In the data rows, zero lies at 4.5, halfway between 4 and 5.
Here are some points, each followed by its number:
np.array([3, 7, 3, 5, 8, 9, 7, 3, 3, 3, 3, 6, 9, 3, 9, 7, 3, 4, 3, 9, 3, 3, 6, 9, 5, 6, 4, 7, 3, 4,
          3, 5, 3, 9, 8, 3, 3, 3, 3, 7, 6, 8, 5, 8, 3, 4, 4, 8]) 0
np.array([3, 7, 3, 7, 7, 8, 6, 3, 3, 3, 3, 7, 9, 4, 9, 6, 3, 6, 3, 8, 6, 3, 5, 8, 6, 8, 5, 7, 5, 3,
          3, 3, 3, 9, 7, 3, 3, 3, 3, 7, 3, 7, 3, 6, 3, 5, 3, 5]) 1
np.array([3, 7, 3, 6, 5, 8, 6, 3, 3, 3, 3, 7, 8, 4, 7, 6, 3, 5, 5, 5, 4, 3, 4, 9, 6, 6, 5, 5, 8, 3,
          3, 3, 3, 9, 6, 3, 3, 3, 3, 7, 3, 5, 4, 6, 3, 5, 6, 3]) 2
np.array([3, 6, 3, 5, 3, 7, 5, 3, 3, 3, 3, 7, 8, 3, 4, 5, 3, 4, 8, 3, 3, 4, 4, 9, 6, 7, 5, 3, 9, 3,
          8, 3, 3, 7, 4, 3, 3, 3, 3, 6, 4, 4, 6, 6, 3, 4, 5, 3]) 3
np.array([5, 4, 3, 5, 3, 8, 4, 3, 3, 3, 3, 7, 8, 4, 3, 6, 3, 3, 9, 3, 3, 6, 3, 8, 6, 5, 6, 3, 9, 3,
          9, 3, 3, 5, 3, 7, 3, 3, 3, 6, 5, 4, 8, 6, 3, 3, 7, 3]) 4
np.array([6, 3, 3, 5, 3, 7, 4, 3, 3, 3, 3, 7, 7, 3, 3, 4, 3, 3, 9, 3, 3, 6, 5, 8, 6, 3, 6, 3, 9, 3,
          9, 3, 3, 5, 3, 9, 3, 3, 3, 5, 9, 4, 7, 6, 3, 3, 7, 3]) 5
np.array([7, 3, 3, 5, 3, 7, 3, 3, 3, 3, 4, 7, 6, 4, 3, 3, 3, 3, 9, 3, 3, 5, 5, 7, 5, 4, 6, 3, 8, 3,
          9, 4, 3, 4, 3, 9, 3, 3, 3, 5, 6, 4, 5, 5, 3, 3, 7, 3]) 6
np.array([6, 3, 3, 6, 3, 6, 3, 3, 3, 3, 6, 7, 6, 3, 3, 3, 3, 4, 8, 3, 3, 4, 5, 6, 6, 3, 7, 3, 6, 3,
          9, 6, 3, 5, 3, 9, 3, 3, 3, 4, 7, 4, 3, 4, 3, 3, 7, 3]) 7
np.array([5, 3, 3, 4, 3, 6, 3, 3, 3, 3, 6, 7, 5, 4, 4, 3, 3, 5, 7, 3, 3, 3, 3, 4, 6, 3, 7, 3, 3, 3,
          9, 8, 3, 6, 3, 8, 3, 3, 3, 5, 6, 5, 3, 4, 3, 3, 7, 3]) 8
np.array([4, 4, 3, 4, 5, 6, 3, 3, 3, 3, 6, 7, 4, 5, 5, 3, 3, 7, 5, 3, 3, 3, 4, 4, 6, 4, 7, 3, 3, 3,
          6, 9, 3, 8, 3, 6, 3, 3, 3, 6, 6, 6, 3, 3, 3, 3, 5, 3]) 9
np.array([3, 4, 3, 3, 6, 6, 3, 3, 3, 3, 6, 7, 5, 4, 6, 3, 3, 9, 4, 3, 3, 3, 4, 3, 6, 4, 7, 5, 3, 3,
          4, 9, 3, 8, 5, 4, 3, 3, 3, 6, 7, 6, 3, 4, 3, 3, 5, 3]) 10
np.array([3, 4, 3, 3, 7, 6, 3, 3, 3, 3, 5, 6, 5, 4, 7, 3, 3, 9, 4, 3, 3, 3, 5, 3, 6, 4, 6, 5, 3, 3,
          4, 9, 3, 8, 6, 3, 3, 3, 3, 6, 4, 7, 3, 5, 3, 4, 4, 3]) 11
np.array([3, 4, 3, 3, 7, 6, 3, 3, 3, 3, 7, 6, 5, 4, 7, 3, 3, 9, 4, 3, 3, 3, 6, 3, 5, 5, 6, 4, 3, 3,
          5, 9, 3, 8, 5, 3, 3, 3, 3, 5, 3, 7, 3, 5, 3, 3, 5, 4]) 12
np.array([3, 4, 4, 3, 6, 6, 3, 3, 3, 3, 7, 7, 5, 4, 7, 3, 3, 8, 4, 3, 3, 3, 6, 3, 5, 7, 7, 6, 3, 3,
          6, 9, 3, 7, 5, 3, 3, 3, 3, 6, 4, 7, 3, 5, 3, 3, 4, 3]) 13
np.array([3, 4, 4, 3, 5, 6, 3, 3, 3, 3, 7, 7, 5, 3, 7, 3, 3, 8, 5, 3, 3, 3, 5, 3, 5, 7, 7, 6, 3, 3,
          6, 9, 3, 7, 4, 3, 3, 4, 3, 6, 4, 7, 3, 6, 3, 3, 5, 3]) 14
np.array([3, 5, 6, 3, 5, 6, 3, 3, 3, 3, 7, 6, 5, 3, 7, 3, 3, 8, 5, 3, 3, 3, 4, 3, 5, 6, 7, 4, 3, 3,
          5, 9, 3, 6, 4, 3, 3, 4, 3, 5, 4, 7, 3, 7, 3, 3, 4, 5]) 15
np.array([3, 5, 4, 3, 5, 6, 3, 3, 4, 3, 6, 6, 6, 3, 7, 3, 3, 7, 6, 4, 3, 3, 4, 4, 6, 7, 7, 5, 3, 3,
          4, 8, 3, 7, 3, 3, 3, 4, 3, 5, 4, 6, 3, 7, 3, 3, 3, 4]) 16
np.array([3, 6, 4, 3, 5, 6, 3, 3, 4, 4, 5, 6, 6, 3, 7, 3, 3, 7, 6, 5, 5, 3, 4, 5, 6, 7, 7, 6, 3, 3,
          3, 8, 3, 7, 3, 3, 3, 3, 3, 5, 3, 6, 3, 7, 3, 3, 4, 7]) 17
np.array([3, 6, 3, 3, 5, 6, 4, 3, 3, 4, 4, 7, 5, 3, 6, 3, 3, 7, 6, 5, 6, 3, 3, 5, 6, 5, 7, 5, 3, 3,
          3, 7, 3, 6, 3, 3, 3, 3, 3, 5, 8, 6, 3, 7, 3, 3, 4, 4]) 18
np.array([3, 7, 3, 3, 4, 6, 5, 3, 3, 4, 3, 6, 5, 4, 6, 3, 3, 6, 5, 6, 6, 3, 3, 7, 7, 6, 6, 7, 5, 3,
          3, 4, 3, 7, 3, 3, 3, 3, 3, 5, 4, 6, 3, 6, 3, 3, 3, 6]) 19
np.array([3, 7, 3, 3, 4, 6, 5, 3, 3, 5, 3, 6, 5, 4, 5, 3, 3, 5, 6, 6, 7, 3, 3, 6, 6, 5, 6, 7, 6, 3,
          3, 6, 3, 7, 3, 3, 3, 3, 3, 6, 7, 6, 3, 6, 3, 3, 4, 7]) 20
np.array([3, 6, 3, 3, 4, 5, 5, 3, 3, 5, 3, 6, 4, 6, 5, 3, 3, 5, 6, 5, 6, 4, 3, 5, 6, 4, 6, 8, 6, 3,
          5, 4, 3, 6, 3, 3, 3, 3, 3, 6, 5, 5, 4, 6, 3, 3, 4, 7]) 21
New points follow, each followed by the number of its nearest point above, looking only along the 3 directions in which the numbered points spread most.
np.array([6, 3, 8, 3, 4, 3, 9, 5, 3, 5, 7, 3, 4, 3, 3, 5, 6, 4, 3, 3, 4, 8, 6, 3, 3, 3, 3, 3, 5, 6,
          5, 5, 3, 3, 8, 6, 7, 5, 6, 3, 3, 3, 4, 3, 6, 6, 4, 3]) 9
np.array([3, 3, 3, 9, 5, 3, 3, 5, 7, 5, 5, 3, 6, 3, 4, 3, 3, 7, 3, 8, 8, 3, 9, 3, 3, 7, 3, 3, 3, 9,
          4, 3, 9, 4, 9, 3, 5, 5, 6, 3, 3, 6, 3, 6, 7, 9, 3, 3]) 16
np.array([7, 3, 6, 5, 3, 3, 4, 7, 6, 7, 3, 3, 3, 4, 3, 6, 6, 3, 5, 3, 3, 7, 3, 3, 3, 3, 3, 3, 5, 6,
          3, 3, 5, 3, 3, 7, 6, 6, 6, 4, 4, 3, 5, 3, 5, 5, 6, 4]) 7
np.array([7, 3, 8, 3, 3, 3, 9, 5, 3, 6, 6, 3, 4, 3, 3, 6, 6, 4, 4, 3, 3, 7, 6, 3, 3, 3, 3, 3, 4, 6,
          7, 5, 3, 3, 7, 6, 7, 5, 6, 3, 4, 3, 3, 3, 6, 5, 5, 3]) 8
np.array([5, 7, 4, 3, 3, 6, 3, 3, 3, 3, 4, 6, 7, 5, 5, 6, 6, 4, 4, 3, 5, 5, 3, 7, 7, 3, 6, 5, 7, 3,
          3, 5, 3, 4, 3, 3, 3, 3, 3, 5, 4, 5, 4, 5, 3, 3, 5, 3]) 21
np.array([3, 6, 3, 3, 3, 6, 3, 3, 3, 4, 3, 6, 4, 5, 4, 3, 3, 3, 6, 4, 5, 4, 3, 5, 6, 4, 6, 8, 6, 3,
          4, 4, 3, 7, 3, 3, 3, 3, 3, 5, 6, 5, 4, 5, 3, 3, 4, 3]) 21
np.array([7, 3, 3, 5, 3, 3, 3, 8, 9, 4, 5, 3, 3, 6, 3, 3, 3, 3, 3, 5, 7, 6, 4, 3, 3, 4, 3, 3, 3, 8,
          6, 3, 7, 3, 3, 7, 5, 7, 7, 3, 3, 3, 5, 3, 6, 5, 3, 5]) 8
np.array([3, 4, 4, 8, 8, 3, 7, 6, 3, 3, 9, 3, 6, 3, 7, 3, 3, 4, 3, 7, 8, 3, 4, 3, 3, 9, 3, 3, 3, 5,
          5, 5, 9, 3, 9, 3, 3, 7, 5, 3, 5, 5, 3, 4, 7, 7, 3, 8]) 17
np.array([6, 3, 8, 4, 5, 3, 9, 5, 3, 5, 5, 3, 3, 3, 3, 3, 5, 4, 3, 3, 3, 7, 7, 3, 3, 3, 3, 3, 6, 5,
          4, 4, 3, 3, 7, 6, 7, 4, 5, 3, 3, 3, 4, 3, 6, 6, 3, 3]) 9
np.array([3, 5, 3, 3, 7, 6, 3, 3, 3, 3, 4, 6, 3, 6, 6, 4, 4, 4, 3, 5, 4, 3, 3, 6, 7, 3, 6, 8, 4, 3,
          5, 7, 4, 5, 3, 3, 3, 3, 3, 6, 6, 6, 3, 5, 3, 3, 4, 3]) 18
np.array([4, 5, 5, 6, 3, 3, 9, 6, 3, 9, 4, 3, 3, 5, 3, 6, 5, 3, 5, 3, 3, 8, 3, 3, 3, 3, 3, 3, 4, 4,
          3, 3, 4, 3, 5, 5, 8, 5, 5, 4, 8, 3, 7, 4, 7, 6, 9, 3]) 3
np.array([5, 3, 3, 7, 5, 4, 3, 7, 5, 5, 4, 3, 3, 7, 5, 3, 3, 3, 3, 7, 5, 5, 8, 3, 3, 6, 3, 3, 5, 5,
          4, 3, 6, 3, 4, 4, 6, 6, 6, 3, 3, 4, 5, 3, 7, 5, 3, 6]) 18
np.array([5, 3, 3, 5, 5, 3, 4, 5, 7, 7, 3, 3, 3, 8, 3, 5, 6, 5, 6, 3, 5, 3, 9, 3, 3, 5, 3, 3, 3, 6,
          3, 3, 6, 3, 3, 5, 7, 6, 6, 3, 3, 3, 3, 5, 7, 6, 3, 3]) 18
np.array([7, 3, 7, 5, 4, 3, 3, 8, 9, 3, 8, 3, 3, 5, 3, 4, 7, 3, 3, 4, 3, 6, 3, 4, 3, 3, 3, 5, 3, 5,
          4, 3, 8, 3, 3, 6, 5, 7, 8, 3, 3, 3, 7, 3, 6, 3, 4, 7]) 8
np.array([5, 3, 4, 5, 6, 3, 6, 5, 3, 5, 4, 3, 3, 5, 5, 3, 4, 4, 3, 4, 6, 4, 7, 3, 3, 5, 3, 3, 6, 4,
          3, 3, 4, 3, 6, 4, 6, 5, 6, 3, 3, 3, 5, 3, 7, 5, 3, 5]) 18
np.array([3, 7, 3, 3, 7, 5, 4, 3, 4, 3, 3, 5, 6, 3, 6, 7, 6, 7, 4, 4, 3, 3, 4, 6, 7, 5, 7, 5, 3, 4,
          6, 5, 5, 6, 3, 3, 3, 4, 3, 8, 5, 6, 3, 7, 3, 3, 4, 5]) 17
np.array([6, 3, 4, 5, 4, 3, 5, 5, 6, 7, 3, 3, 3, 7, 3, 6, 8, 5, 6, 3, 3, 3, 8, 3, 3, 3, 3, 3, 3, 5,
          5, 3, 5, 3, 3, 6, 7, 6, 7, 4, 3, 3, 3, 4, 6, 5, 5, 3]) 8
np.array([6, 3, 7, 6, 5, 3, 3, 8, 9, 3, 8, 3, 3, 7, 3, 3, 8, 3, 3, 5, 4, 6, 3, 4, 3, 5, 3, 7, 4, 5,
          3, 3, 9, 3, 3, 5, 5, 7, 9, 3, 3, 3, 7, 3, 6, 3, 3, 7]) 18
np.array([3, 6, 4, 3, 4, 6, 3, 3, 3, 4, 4, 6, 6, 3, 5, 5, 5, 4, 5, 5, 4, 3, 3, 5, 6, 3, 6, 5, 6, 3,
          4, 6, 3, 4, 4, 3, 3, 3, 3, 6, 3, 5, 3, 5, 3, 3, 6, 4]) 18
np.array([3, 5, 4, 3, 7, 6, 4, 3, 3, 3, 3, 5, 3, 4, 6, 4, 4, 5, 3, 5, 5, 3, 3, 6, 6, 3, 5, 8, 4, 3,
          5, 7, 4, 5, 3, 3, 3, 3, 3, 6, 6, 6, 3, 5, 3, 3, 3, 6]) 18
np.array([6, 3, 4, 5, 3, 3, 6, 5, 5, 8, 3, 3, 3, 8, 3, 6, 8, 6, 7, 3, 3, 3, 7, 3, 3, 3, 3, 3, 3, 3,
          6, 3, 3, 3, 3, 6, 7, 6, 7, 5, 3, 3, 3, 5, 5, 5, 5, 3]) 8
np.array([7, 3, 9, 5, 3, 3, 3, 7, 6, 4, 7, 3, 3, 5, 3, 5, 6, 3, 3, 3, 3, 7, 3, 3, 3, 3, 3, 4, 3, 5,
          4, 3, 6, 3, 3, 6, 6, 6, 7, 3, 9, 3, 8, 3, 6, 4, 5, 4]) 8
np.array([5, 3, 3, 6, 6, 4, 4, 6, 4, 5, 4, 3, 3, 5, 5, 3, 4, 3, 3, 5, 6, 5, 8, 3, 3, 5, 3, 3, 6, 4,
          4, 3, 6, 3, 6, 4, 7, 5, 6, 3, 3, 4, 5, 3, 7, 5, 3, 6]) 18
np.array([6, 4, 8, 6, 3, 3, 6, 7, 4, 6, 6, 3, 3, 4, 3, 5, 6, 3, 3, 3, 3, 8, 3, 3, 3, 3, 3, 4, 3, 4,
          3, 3, 5, 3, 5, 6, 7, 5, 6, 3, 6, 3, 7, 3, 7, 5, 6, 3]) 8
